Rows swapped in pairs by one turn or mirror: which row each one swaps with
The rows were stretched afterwards, more along some directions than others.
q158: [ -1   1   5  -2  -5  -1  17  -8 -15  -2  -1  -3   7   8   7   2  -4]
q163: [ -2   3  16  -7  11   4 -12 -10  14 -10  -8   0   3   9 -15   5   2]
q760: [ 20   4  21 -12  -3   5  -6 -18   7  -1   3   2  17   1   3   6  -1]
q46: [-14 -12  13  23   0   5   5   3  -6 -42 -16  12 -13  15 -21  -3  -6]
q343: [  8 -11  15   7   5   1  -2  -6  -4 -40 -12  19  -8  10  -9   0  -5]
q350: [ -6  -6  10  -2   8   5   0   7  -5  -1   8 -14   2  -5  -9   5  -5]
q982: [-14  -2  -5   6  10   6  15   6  -8   3  -1  -7  -9   4 -11  -2  -7]
q932: [-17 -10   7  13   6   7   0 -10  -5 -31 -11  12 -20  18  -8 -11  -1]
q6: [-15  -9  14  -4   3  -3  -6 -13  -3 -34   1  -3   1   7 -14  -4   9]
q834: [-11  -4   8   1   5   2  -2 -11  10 -26 -14   6  -2  20 -22  -6   3]
q971: [  9  -3  21  -4   6  -3  -7 -20   5 -23 -10   6   7  13  -5  13  -1]
q770: [-16   2  -4   4   2  13  -2  10 -11  -8  10  -8  -2  12 -33   0  -5]
q100: [ -6   2  -4 -17   8   7  -3   4   0  12  13 -19  10   3 -15   2   2]
q299: [-13  -3   5   1  12   6  10 -26   3   5  -5  -6   7   4  -1   2   4]
q643: [ -8 -13  20  19  -1   0   4  12 -22 -28  -8  10 -12  23 -23  -2  -6]
q975: [  0   3   0 -26   8   1 -14 -17   8  10  19 -17  19  -5  -1   6   7]
q979: [-12   3  -4   4  -1   6  18  -7  -3  -2  -3  -1   7   5  -5  10  -4]
q978: [  6   6   9 -13  -1   4  -3   4  -1 -15  16  -5  11 -12  -7  11   4]
q514: [  1  -5  16  -9   3   6  -4  -4  21 -28  -6  20  -1  -4  -8  -4  -1]
q613: [ 15   2  15  -5   8   1   4 -25   6 -20  -6   4   8   7   9  -5  -3]
q584: [  5  -7  10 -14  17   0  -1 -15   1 -12  13 -10   1  -4  -2   2  -3]
q399: [ -5  -4  14  -8  10   0 -13   2  10  -6   1  -5   3   0 -16   4  -1]
q942: [-13   0  -3  -7   8  10   1  -7  -6   1  16 -11   8   0 -17   8  -7]
q203: [  0   5  10 -18   1   9   6  -1   5   1   2  -4  18 -11   3   5  10]
q797: [ -1  -2  -7  -8   9   7  -5 -18  -5  -6  15 -13   0  -1   9  -6  -4]
q583: [-15   2   4   0   1   6   6   1   9 -18  -4  15   2   9 -10  -7  -5]
q635: [ -1  -8   6 -11  16   3  -4  -5  -3  -7  14  -5   1  -7 -10   0  -7]
q444: [  1  -7  14  -6   7 -14  -6 -22  -3 -11  -1 -14   5  13   2  15   0]
q701: [  0  -8  15 -12   5 -11 -18  -4  -2 -17   7  -6   0  15  -1   1   0]
q621: [ -6  -2   2  -7   0  10  -9 -17  -1   0  20  -8   7  -2  -9  -1  -5]
q829: [ -3  -7  14 -10   7 -14  -3 -31  -1  -8  -3  -9   1  10  16   2   0]
q91: [-19   0  -6  10  -2   8  17   2 -11 -11  -3  -3  -1  18 -10   1   5]
q369: [  1   5   5  -6  -1   6   1 -15  10 -17  -4   9  15   8  -9   0   6]
q618: [-15  -5   3  15  -5   9   1  18  -7 -27  -4   9  -7  12 -32  -2  -5]
q463: [ -2 -13  13  15   8 -11   0  -6 -11 -32 -17   1 -20  26 -10  -1  -3]
q812: [  2 -12  10  -9   0   1 -13   9  -5 -26  15  -1  -4   2 -16  -1  -2]
q835: [-10  -4  14  -9  14 -10  -1 -20   5  -4  -2 -15   5  14   0   6  10]
q395: [-17  -9  13   2  12   3   0   1  -5   1   4  -3  -6   4 -13  -1  -5]
q569: [ -5  -1  14  -3   3   0 -13 -18  16 -42  -7  14  -4  -3  -1   6   7]
q314: [  4 -10   7   7   4   6   4 -11  -2 -40 -11  15 -12  10  -1   0  -2]
q437: [  0  -6   7   6   2   1  11  -7 -25   2   6 -18   8  15  -9   7   2]
q257: [  6  -2  17  -9  10   0   3   1 -12   4  11 -12   3   6  -6  -2  -2]

Swapped with q569: q978
Swapped with q613: q797
Swapped with q203: q6
Swapped with q760: q621

